(in the rows, 128 means zero)
Each named turn below is shown by a few rows before and after it. Which turns, in which order, take the first row of each later pair to the second? The first pair is answered.
turn H:
[110 152 106 116 101  99  89 127 139  55] |-> [109 166 133 128 106 108 102 113 130  46]
[117 151 136 103 104 111 129  94 118 104] |-> [131 136 156 152 112  93 119 138 147 102]
[128 132 118 154 157 116 126 160 141 153] |-> [114 144  97 102 149 135 130 111 112 152]
[134 117  95 123 157 154 123 110 143  98] |-> [141 122 112 142 163 153 132 117 146  95]
turn L:
[153 108 106  98 122 150 137 126 148 148] |-> [165 115 146 140 136 154 147 142 155 131]
[154 109 134 155 152  79 114 158 163 126] |-> [141 142 135 156 137  85 119 124 134  66]
[147  90 133 133 134 129 125 180 159 193] |-> [134 148 184 190 129 141 148 142 129  84]
turn T:
[118 179 128 130 122 131 102 137  93  95] |-> [116 183 128 111 121 137 105 124  90 105]
[118 143 130 138 119 111 130 109 116  59] |-> [118 150 135 109 119 131 144  82 102  79]
[126 107 144 140 133 107 114 141 133 119] |-> [125 118 165 134 142 125 131 120 124 126]
[126 134 109 111 118 127 122 131 139 117] |-> [130 141 125 134 122 128 128 139 140 102]
Pairs:
(two turns a pair)
[ 78 151 125 101 102 128 134  88 106  33] |-> [ 99 155 209 131 134 160 172  94 115  69]	H then T
[128 135 134 119 133 160 131 116 102 113] |-> [126 122 104 129 120 131 100 146 122 103]	T then T
[144 146 147  68 137 162 139  78 108 160] |-> [148 169 185 116 142 159 146  82 107 104]	T then H
[119 117 152 120 136 111 133 141 149 191] |-> [109 131 141  86 127 124 141 100 126 180]	T then H
[122 143 133 187 126  99 118 152 132  71] |-> [115 157 127 168 121 107 123 119 112  56]	L then T
[111 158 162 130 103 140 133  59 100 109] |-> [132 142 203 178 123 138 143 105 127 139]	H then T
[117 150 131 142 104 125 111 122 112  63] |-> [125 126 121 161 107 107  94 162 136  83]	L then T
[128 124 117 119 131 163 163 126 100 188] |-> [138 118 112 186 127 121 135 182 129 142]	T then T
[116 117 101  82 119 156 139  87 106 122] |-> [133  80 100 145 126 119 109 170 155 135]	T then L
[143 152 201 167 153 165 170 112 116 128] |-> [118 152 130  76 131 172 153  63  89 149]	H then H
[109 132 106  51 117 144 149  65 106 154] |-> [138  78 118 119 137 108 125 168 171 210]	L then T
[ 91 121 140 108 186 133 107  72 136 110] |-> [ 89 119 130 132 180 116  92  92 146  85]	H then L
[129 121 104 104 128 156 156 156 117 194] |-> [133 148 134 188 125 131 147 181 121 100]	T then L
[131 137 166 177 138 129 134 124 153 140] |-> [118 152 156 133 132 148 144  81 126 141]	H then H
[106 137  79 100  90 117 117 134 126 158] |-> [110 145  94 157  87 103 111 157 135 107]	T then L
[116 118 134 143  99  93  99 144 123 116] |-> [115 134 163 109 108 127 129 105 102 141]	T then T
[124 102  85  88 133 137 113 132 163 179] |-> [108 139  95  74 123 154 123  77 123 124]	T then H
[103 168  97  99 101 133 108 123 140 140] |-> [118 178 158 161 118 138 128 143 151 124]	L then L
[133 145 174 151 149 163 160 103 118 112] |-> [112 120  66  97 114 120 102 113 127 109]	L then T
[141 142 158 145 153 150 143 122 124 105] |-> [133 113  84 103 132 126 108 137 133 134]	T then T
[141 103 145 166 133 114 113 204 176 174] |-> [114 113  56 114  93  93  76 174 152 130]	H then T
[124 132 145  95 135 144 146  99 109 140] |-> [129 104 107  99 130 113 117 138 138 161]	L then T
[110 102  81 113 123 137 121 138 134  74] |-> [129  94 126 163 144 142 133 173 157  88]	L then L
[129 129  92 149 105 106 100 164 148 129] |-> [119 144  99 153 104 108 105 142 135  98]	L then L
[135 144 162 129 132 149 150 121 124 131] |-> [125 136 130  91 124 153 136 109 117 140]	H then H
[ 96 149  67  97  77 110  78 102 109 105] |-> [116 126  83 158  85  85  66 166 143 107]	H then H
[120 126  96 113 116 113 116 121 116 110] |-> [138 122 146 161 132 115 129 149 129 109]	L then L
[122 124 122 201 135 100 105 182 117  42] |-> [123  75  55 134 132  84  83 204 141 139]	L then L
[155 132 157 123 118 117 121 143 155 133] |-> [150 143 167 114 120 129 135 121 144 127]	H then H
[115 137 106  98 112 136 141  91 101 114] |-> [122 139 116 153 111 111 124 127 121  72]	T then T
[148 116 111 147 135  88 116 172 116 120] |-> [129 138  95 110 122 104 123 122  89  93]	L then H
[115 117 100  85 125 127 111 108 130 148] |-> [124 118 127  91 135 138 126 114 132 172]	L then H
[133 117 101 166 126  95  92 177 155 107] |-> [118 128  76 138 116  95  83 150 136  89]	L then L
[130 121  77 129 121 102  99 170 136 133] |-> [139 134 140 180 138 113 125 174 136 112]	H then H
[144 108 124 176 132 101  97 188 153 139] |-> [115 171 135 120 114 148 133  82  85  81]	T then L
[138 109 124 148 132 118 110 168 143 149] |-> [117 125  89 119 111 117  98 130 120 113]	L then H
[115 148 132 126 136 146 146 117 114 122] |-> [124 145 142 148 141 138 143 135 125 117]	T then H
[132 118 151 142 142 132 150 139 145 157] |-> [124 129 153 122 144 143 157 117 127 154]	H then H
